One turn or mirror swaps these rows in pairs. Which row does each one swap with?
mun: [  8  -2  -4 -17  12   2 -16  -5  -4  -5 -21   5   2   6 -12   6   5  -3
  20  17   3  -7  -5]
rikel: [ -3   3   0  -3   9  -9 -14 -12  -3  -3   0 -10  -7  11  -3  -6   7 -12
  -7  -1  -2  12  -7]
biza: [ -1  -1   6   5  -7  -1 -20  -8  -1  -6 -11   7   3  11  15  -1  -5  -3
  12  25  10   6 -11]
bulo: [ 10  -5  -8  -3   1  -1 -16 -13  11 -10   0  -2  13  -2  23  -8   8  -3
  -6   8  15  -2   1]
filod: [  3   0 -11  -8  11 -12  -5 -16  -4  -8  -2  -4  -7  15  -3  -2  11  -7
  -5  -4   2   0  -1]
Tuzel: [  7   1  -2   1  13 -10  -6  -6  -8  13  -9   4  11   1   0 -10   5   6
  17  12  -6 -14   7]
Tuz: [  3   7  -8   1  21   0 -12   3  -8  -8 -17  -2 -11   9   1  -8   4 -12
   9  19  -6  -5  -8]
nafev: [  2   3  -1   3  -3  -1 -15   8   2   6 -12   5  11   3  11 -15 -16  -3
   1  22   1   0   4]
devu: [  9   4   2   7  11  -7  -9  -9  -2   4 -15   2  10   2   1  -1  14   4
  23  12  -5 -14 -12]
bub: [  8  -1 -17   2  -8   0  -9  -9  -7  10 -10   0  -9   7   6  -8   3   1
   4  13  15  23   4]
Kikam: [  8  -2  -6 -14   5   8 -22   0  13  -2 -15   6  -1  -7  -9   2   5  -5
  16  16   9   9  -2]
gefi: [ -7  -1 -19  -4   3   3  -2  -9  -5 -10 -21   7   1  13  12  11  14 -11
  11  -2  -9   1   5]
ridu: [ 10  -2  -4 -15  12   0 -16   0  -1  -8 -22   5   0   4 -14   1   3  -4
  18  15   6  -4  -2]
Leb: [  4   4 -18  11  -9   0  -2 -19   0  12 -16  -3   9   4   2 -15  -7 -14
  -4   4  -4   9   0]
Fini: [ -2   0 -21  -2  -1  -1   0 -14  -2  -2 -15  -3   6  11  -3  11   5 -11
   8  -7  -4   3  12]
Kevi: [-10   2 -18  -4   6   0 -12  -3 -11 -10 -17   5   6  -1  29  -5  16 -10
  11  10  -4   7   3]
tupuf: [  7  -1   4   9  -4  -3  -9  -8   0  -2 -17   1  13  -2   5   7  16   0
  25  16  -5  -2 -14]
rusor: [ -9  -2 -19  -8   6  -2  -9  -6 -13 -11 -17   6   6   9  23   5  12 -13
  16   1  -2   2   6]
Luban: [  0   5   5   1  -5   1 -17   4  -1   3 -17   9   8   7  16 -13 -13  -4
   1  21   5   7   2]
Topor: [ 10  -3  -5  -3  -3  -8 -12 -14   7  -4   1   2  16   9  24  -2   2   0
  -1   5   7 -10  -1]
Pog: [ 13   2  -9 -10   5  -5 -11  -6 -12   0 -34   6  10   9   2  -3  -2  -4
  17  16   0 -13 -11]
sitim: [  7  -1  -8 -12  -2   8 -17  -5  17  -6  -2   5   4 -13   3 -10   6 -10
   2  13  11   6   6]
Sobip: [  7  -4  -5 -14   7   6 -19   1  10  -4 -18   8  -1  -7 -12   1   5  -4
  16  16   9   6  -3]
Furid: [ -6  -2   3 -12   7  -6 -17  -9  -2  -1  -1   0   9  -2   4  11  12   9
  14   9  14   6   0]
gid: [  6   7  -7   0  11  -6 -10   2  -6  10 -12   4   6   2   8 -14  -1   9
  12   9  -1 -16  10]
levud: [  8  -2 -11 -11   5  20 -22  -7  -7   9 -21 -15  10   6  11  -5   0 -13
   4  15   9   7  -1]
zorav: [ -1   7  -8  -2   8   0 -11   3  -4  10 -13   4   9  -1  14 -17  -8   4
   5  12  -5  -5  16]
tov: [ -1  -4  -4 -11   8   9 -21  -3  -4   5 -21 -17   5   0  10  -5   5 -17
  -3  19   8  12  -8]
taf: [ -3   0 -14  -7  -3   0  -8  -9  -9  -1 -13   4  -3  -4  27  -8  15 -10
   7  10   5  23  -4]
dumi: [ -9  10   5  -5   8   3 -18   5  -4  -8 -10  -1   5 -10   4   0  16  -4
  15  19  -4   4 -11]
Sogo: [ -4   1   0  -1  10 -10 -15 -11   2  -1  -3 -12  -6   9  -2  -6   7 -14
  -8   3   2  11  -8]
nez: [  9   4 -10  -9 -18  -2  -4  -8  -3  -9 -22   3  19 -11  13   6   6  -8
  15  19  -2   8  -4]
gebim: [ 10   5  -5   2 -14   2  -6 -10  -1  -3 -22   2  17 -11  14   3   7  -7
  17  21  -6   6 -11]
fot: [ 13  -8 -21  -9   1  12 -14  -8  -9  12 -25 -12   7   8  13  -1   7 -10
  16  13   8   0   0]
vinab: [ 14   2  -8  -9   0   4 -19  -7  17  -6   2   4   6  -8  10 -13   3  -4
  -4   8  10   7   3]
busa: [ 10   2   0   9 -11  -2  -9 -10  -1   1 -18   2  19  -9   8   5   9  -2
  17  18  -7   5 -16]
gemad: [  2   0 -15   9 -16   4   3 -15   0   9 -14  -7  10   2   1  -6  -3 -10
   3  -1  -6  13   1]
bil: [  1   1 -18   7  -8   2   1 -16  -1  10 -12  -2   7   8  -5   2  -1  -7
   4  -8  -6  10   6]
badek: [  3   3 -18  13 -13  -3   2 -15  -1  10 -13  -6  12   0   5 -11  -6 -12
  -4   4  -4   8  -1]
rubad: [  7   6 -15  11  -8  -5  -3 -14  -5  10 -18  -4  10   2   7 -19  -5 -12
  -3   6  -6   2  -9]
fube: [  9   5  -1   0 -14  -2  -6  -8   0  -5 -21   1  17 -10  13   5  11  -6
  16  25  -3   6 -10]
tugep: [  5   1 -18   6  -9   4   2 -19   5   8 -15  -3   7   5  -3   5  -1  -7
   4  -5  -6  11   6]
ziga: [  0  -2 -15  -2  -6  -1 -10  -5  -9   0 -11   5  -2  -1  22 -16  15  -8
   9  13   9  24   1]
mor: [  9   1  -7   0  16  -7  -6  -7  -6   8  -9   4  13   2  -1 -12   8   6
  17   9  -4 -14   6]
rolu: [ -7   2 -16  -8   8   1  -2  -9  -6 -11 -20   4   6  15  12  12  13 -10
   9  -2  -7  -2   6]
lefu: [  0  -1   0  -4  10   5 -22  -7  -5   6 -17 -13   0   1  11  -6   8 -18
 -11  17   2  13  -8]
mive: [  5  -4 -15  10  11  12 -22  -3   1  -1 -16  -6 -10  17  -1  -6   0  -3
   7  -3   3   2   0]
tirek: [ -5  -1 -13   3   9   3 -12  -6   4   2 -11   2  -3  -7  -5  -9  -3  -6
  -3  -4  -4  14  12]
kod: [ -1   4  -6  -9  12 -13 -10 -14  -4  -8  -5  -1  -7  13  -4  -6  12  -9
  -4  -3   5   4  -4]
nop: [ -5   4 -12 -17  14  -9  -5 -12  -4  -7  -4  11   0  -6  -3   3   1  -4
   6  10   8   7  10]
vamo: [  8   3 -19 -11  -5 -19   4 -15  -9 -10  -6   1   5  10   5  -7   8  -6
   3  -2   4  -1   4]
volo: [  7   2   3  10  -4  -3  -7 -11   1   2 -14  -4  17  -1   3   4  15  -2
  20  17  -7  -4 -16]

zorav swaps with Kevi
Topor swaps with fot
Fini swaps with devu
levud swaps with bulo
vamo swaps with Pog
gemad swaps with busa
rusor swaps with gid
Luban swaps with ziga

